A single turn carries every row of the set below to another of its rows. Some are shown first; where does it send the rows asked next?
Q762: [ 26  -8   6  -6  -1  20 -30  -4  17  -7   3  25  22  22  -5  22  18   9
  16  -1  -3 -21  48   2  -4 -15 -65 -10   5 -13   7  -2  -7  -8  13  20
 -23 -31  20 -18 -30   7  -4  20  -1  38  16   8 -13  20  22 -18  10 -14
  -6 -14 -22  -4  -7  -9 -29   2  25   9   3]
Q424: [ -3   8   8 -11  20  14 -29 -15  27   1   5  42  10  16  16  17 -34  -6
   6   8  14 -32  16   8 -19  -3 -38  -4   9  11 -13  -4 -11  -7  12   8
 -17   9  10  -9 -12  19 -16  30  21  20  17 -27   9  18  46  17  54 -22
 -14  24 -21 -13  -6  20  -4  -1 -10 -24   4]
Q651: [ 40   3  40  16  31  -6 -18  16   8  18  18  25  -5   1   6   3   2   1
  14  21  25 -29  -7   4  20   8 -14  -1  13  -9   2 -28 -27   2  -3   4
 -19 -40  -3 -48 -10 -16 -31  11  -7  -2   3  18 -10   5  37  26   2  -9
   2  20  20  -5  -1  12 -13  26   8  18  31]
Q443: [-19  23  21   9  -3   9   6  40  -3  12   8  32  25   9  18   2 -34 -23
  18  -8  25 -31  20   8   3 -12  -1   9  -1  -2  -7  -6   7   0  -7 -13
   0  23  27  10 -23  11 -19 -17   8 -17  -7 -35  -9   7  21   4  24 -19
   0  -5 -19  16   6   6   4  14  -3  -8   5]
Q428: [ 29 -39  -4  -4  16  -5 -17  31   7 -11 -13  23  28  24  13  26 -34  28
  -5  16  23 -30  26  33  40  -1 -23  18  -9 -24   1  -8  -1 -14   0   8
 -18 -13  10 -12 -39  -9 -35  11  15 -13 -19  32  -6   1  17  15  18  -2
 -22   7  -6   5 -11  18  -9  14  10   5  23]
Q261: [ -6  23  21  16   4  10   1  37  -6  12   8  27  22   8  19   0 -29 -15
  18  -3  27 -30  10  -2   5  -3  -4  13  -1  -3  -2 -17   0   1 -12 -14
   9  21  28   6 -26   6 -18 -21   7 -21 -17 -33   9   4  19  12  22 -19
   0  -5  -6   9   3  16  15  18   2  -7  10]
Q985: [ 42 -21   3  22  21  -8  12 -10  10  -9  15  17   0  40  -7  10 -24  -2
  22  14   4 -19   4  18  15 -20  -5  -3  28  12 -18   7   4  48  -2 -13
   0 -16  21 -16 -20   4 -10 -17 -20  -2   6  15 -11  -2  10  -8   2 -37
  -4  21  -3 -10  24  -1 -17  13  19  -9  17]
Q980: [ 14  33 -20  15 -26  32  -2  34  19  23 -14  16   4   4   8  14 -16  19
   5   8  10 -39   5  30 -29   1  -2  16  -9  -3   4   5 -12  24 -16  21
  18  -7  26   1 -17 -11 -17   6 -11 -14   7   6   6  32  26  12  32 -21
  12 -16  15  20 -16 -21   2  31 -12   4 -11]
Q738: [  5   8   1  -2  25   9 -33   7  29 -10  11  54   2  19  10  35 -14   7
  -3  10   5 -33  36 -15 -13 -11 -40  -2  13   0 -20   4   2   4  16  -5
 -28 -11  18 -16 -27   8 -34  32  27  25  24  20  -7  13  55  27  54 -18
 -16  13  -4 -23 -22  -7 -25  12 -10 -26   2]
Q772: [  1  26 -23  15 -31  28 -10  36  25  27 -18  16   4   8  10   2 -18  16
   7  14  14 -46  12  33 -25   6  -6  22 -17   6   3   4 -21  13 -19  21
  12  -6  15   7 -20  -7 -12  13 -15   0   9  -2   0  29  30  16  30 -16
   6 -30  12  13  -7 -21  -2  29 -10   6 -17]
Q889: [ 50 -14   8  10  18   7 -21  11   3   6  19  24  25  42 -16  36  21  14
 -10  -4  18 -17  20  14   0 -18 -24 -10  22 -10  15 -14  20  -9 -10  13
 -31 -36   4 -19 -38 -15 -21  -9  11  28   3  -3  -6  36  -4   2  18  -9
   0  -8 -22  -3  11  -2 -23   8   7   1  10]
Q757: [-15  13  16   3  -5  13 -15  28  31  20   3  29   2  13  13  -3 -26 -14
  14  -5  15 -22  19  32  -1 -42 -12  12  -6  -7 -19  12   9  20  11  16
 -27   4   1  -2 -13  27 -26   1   2   6   2 -13 -31   2  11 -14  24 -42
   5 -19 -38   1  -1 -12 -32  16 -32  -7  11]
Q342: [ 32  12   1  30  13  -7  -5  26  25 -18 -19  35   4  41  32  18 -14   7
   5  26  12 -41   9  19  18  -6  -5  16 -13  27  41   2 -32  46 -22  -3
 -13  -3  17 -32 -22   0 -20  -6  13   5   5  -1  -8 -18  30 -10  25 -25
 -18  25 -16   8  15  -4 -15  20  -1  11  12]
Q823: [-14  -5 -10   1 -30   3 -24  40  27  18  -2   9   4  15  24 -31 -15  20
   9  15  20 -38   9   5  17   2  -9  22  -9  11   3  -5 -48  -2 -24  27
 -12 -19   4 -10 -10  10 -16  24  -4  33  16  -3 -13   7  21   5  15 -13
  18 -39 -13 -17   3  -6 -17  21   0   4   5]
Q938: [ 54  21  30  11  25  14 -23  24  27   4  11  13  19   3  26  16  13  20
  18  24  19 -25   1  30 -14  -8 -23   0   4 -14  -3 -13  -3  31  -2   4
 -16 -40   9 -45   2 -10 -25  20 -16  -3  10  29 -32  10  13  19   0 -11
 -16   2   3  11  -4  -1  -4  24 -23  13  18]
Q249: [ 17  13   0  -1   7  22 -18  27  33   3  27  28  -2  23  29  18 -32  25
  -3  17  45 -25  23   1  32 -10 -34  20  14   4  -7  -1 -24  38  19 -24
   5 -22   9  -5 -25 -10 -35   8  25 -19 -12  12 -32  -2  38  -1  24  16
   6 -37 -16 -19  -4 -45 -10  22  -3   2 -10]
Q915: [ 52  -6   4  26   2   8 -20  18  34 -11  21   9 -13  34 -13  22 -31  15
  -7  28  17 -29  -2  11  -7   6 -24 -17  22  13  18   2 -41  40 -11   6
   3 -19  44   7  -8  -1 -12  12  12  31  -1  11  11  -8  23  16   8 -14
  -3   5  25  -6  22 -17 -17  23 -13   2  19]
Q154: [ 37 -23 -22   9  33  -8 -21  32  16 -12   0  24 -26  36  -2  21 -13   2
  -7   9   9  -1   3  34   9  -6 -10  -6   4   6  -9   7 -12  45  12   8
 -24 -12  30 -13 -12   2   4  -2 -10   5  22  19 -38  -4  42   0  37  -6
 -10 -25 -14  10  22   9 -23 -13  28  20  -4]
Q266: [-21 -25  -8 -12 -10 -12  -2   4  27  -3  21  34 -13  30  20  18 -17  10
   7  17 -10  -9  27  22  -3 -10 -32   2  13   9  19 -12 -12 -15   1 -17
 -10 -20   7 -29  25  -3  -1  21 -13  11  39  -7  -1   3  26  32  21  -7
 -12  -9 -16   5 -13  21 -11   0  16  -9   2]
Q182: [ 43 -15 -10  15  21  22 -25  27  31 -38 -14  23 -24  13   9   9 -20 -13
  -2  11  13 -38   6  21 -14  -1 -32 -14  20  16   0  17 -23  33  -8  19
 -12 -26  56  10 -41 -10 -26  -7 -15  20  14   6 -22  17  22  -3  37  -5
  -7 -18 -14 -15  10  -1   2   2  27 -11 -10]
Q7: [  1 -47 -17 -11  -5  -8 -22  17  19 -19   4  34  12  27  19  16 -29  27
  10  14  13 -11  41  19  20   1 -53   2   0   0   8 -11  -1 -21  13 -10
 -24 -25  26 -40  -7 -10 -17  17   0   4  20  14 -12 -11  36  31  21  -5
 -19  -3  -9  -6 -19  25 -12   9  16   2   2]
Q233: [ 17  14 -14 -14  17  23  10  27  24   2  13  32  -6  42  15   4 -21  23
  -7   3  50  -2  19  21  41  -8 -41  27   5   3   5  -5   4  -3   3   3
   3 -29  21 -16 -25 -11 -37  -9  -1 -15 -19  12 -23   0  33 -18  13  -9
  21 -16 -16 -23   5 -36 -10  27   4   2 -20]
Q628: [ 30  12  -8  16   4  24 -14  20  25  24  41  40  -6  21  18   5 -14  20
   1   7  49  -4  25  -9  15 -15 -42   7  18   4 -10 -14  -3  24  22   8
   5 -24  10 -14 -42  -3 -33 -26   7   8  -4 -13 -23   1  32   2  13   6
  26 -23  -3 -13  12 -44 -25  21  10   6 -15]
Q750: [  7  14  14  14  -1  -3   7  22 -11  46  27  12  -5  22 -31  20  -9   7
   7  -6  17 -10   1  22   8  -4   0   9  12   7  -8  -8 -13  23 -11 -16
   0  -5   1 -14  14 -16   7  20   0  -3   6  -6  18   7   7  19  25 -11
   8 -46  -2  -1   2  -3   0  19  14  16   0]
Q243: [  0  12   8  -4 -10  -8   2  24  -8  40  31  20 -15  15 -36  15 -26  13
   3 -14  22  -6   7  16   2 -11  -4   5  16   5 -12  -8 -12  22 -14 -12
  -3  -2   5  -4  12 -10   3  25  -1  -3  13  -7  16  12  15  20  26 -14
  15 -44  -4  -9  10   1   3  23  23  10  -9]
Q401: [ 45  27  31  -5  21  31  -1  35  21  -4  14  52   3   0   6  12   0   1
  18  17  10 -28  -6  -2   6 -10 -26   6  20 -26   7 -13 -12  12  -7   3
  -7 -37  32 -32 -15  -7 -49   8  -9 -13   1  24 -13   7  21   7   7 -14
 -25  29   7  -5   4  22   2  19 -18   3  25]
Q990: [ 30  -5  -5  14   3   3 -21  31  19   1  12  48   2  12  15  49 -12  20
 -20  24  -6 -45  23 -21  -4 -19 -13  13  23 -17  -3   2   3  36  -5   5
 -17 -26   5 -12 -32  -6 -48  14  23  20  18  35  -7  13  19  45  33   5
 -21  -6   8  -8 -23 -14 -15  26   6 -15   4]
Q561: [ -2  -7  -4 -36 -25   2 -21  24  19  10  45  50 -30  12 -10 -16 -39  24
   2 -10  34 -17  11   6   4 -26   4 -10  32   2  -3   0 -16  16  -4  -5
 -11 -14  25   9  -7   2 -24  13   0   7  21  -7  -8  12  25   6  32 -29
  11 -19  -8 -14   5  22   1  29 -12  -9   4]
Q299: [  5 -13   5  19  62 -21 -11  45  24 -18  -6  48 -17  22  15  12 -27 -16
 -18  18   5 -30   2   4   4  -9 -26 -13   5  21   1   9 -25  10 -10   0
 -13 -10  33  -5 -26  14 -12 -12   5  30 -18   0 -23 -15  36   8  30   2
 -22 -19  -4 -13   8  -4 -13  -2  20   4   6]
Q270: [ 16   3  -8  -7 -17  13 -16  -3  21   1  -9  23   8   2  16   9  -4  -3
  21  10 -14 -17  36   5  -6  -5 -48  -3   2 -15   5  -2 -12   4  10  45
  -8 -11  20  12   1  20   6  44  -8  27  25  10   0  15  26 -15  16 -20
  -2   0  -8  20 -14  -3 -22  12  26  -3  -2]

Q249 goes to Q628
Q243 goes to Q443
And these:
Q261 goes to Q980
Q985 goes to Q342
Q182 goes to Q154
Q401 goes to Q938
Q757 goes to Q823
Q889 goes to Q428
Q266 goes to Q424
Q7 goes to Q738

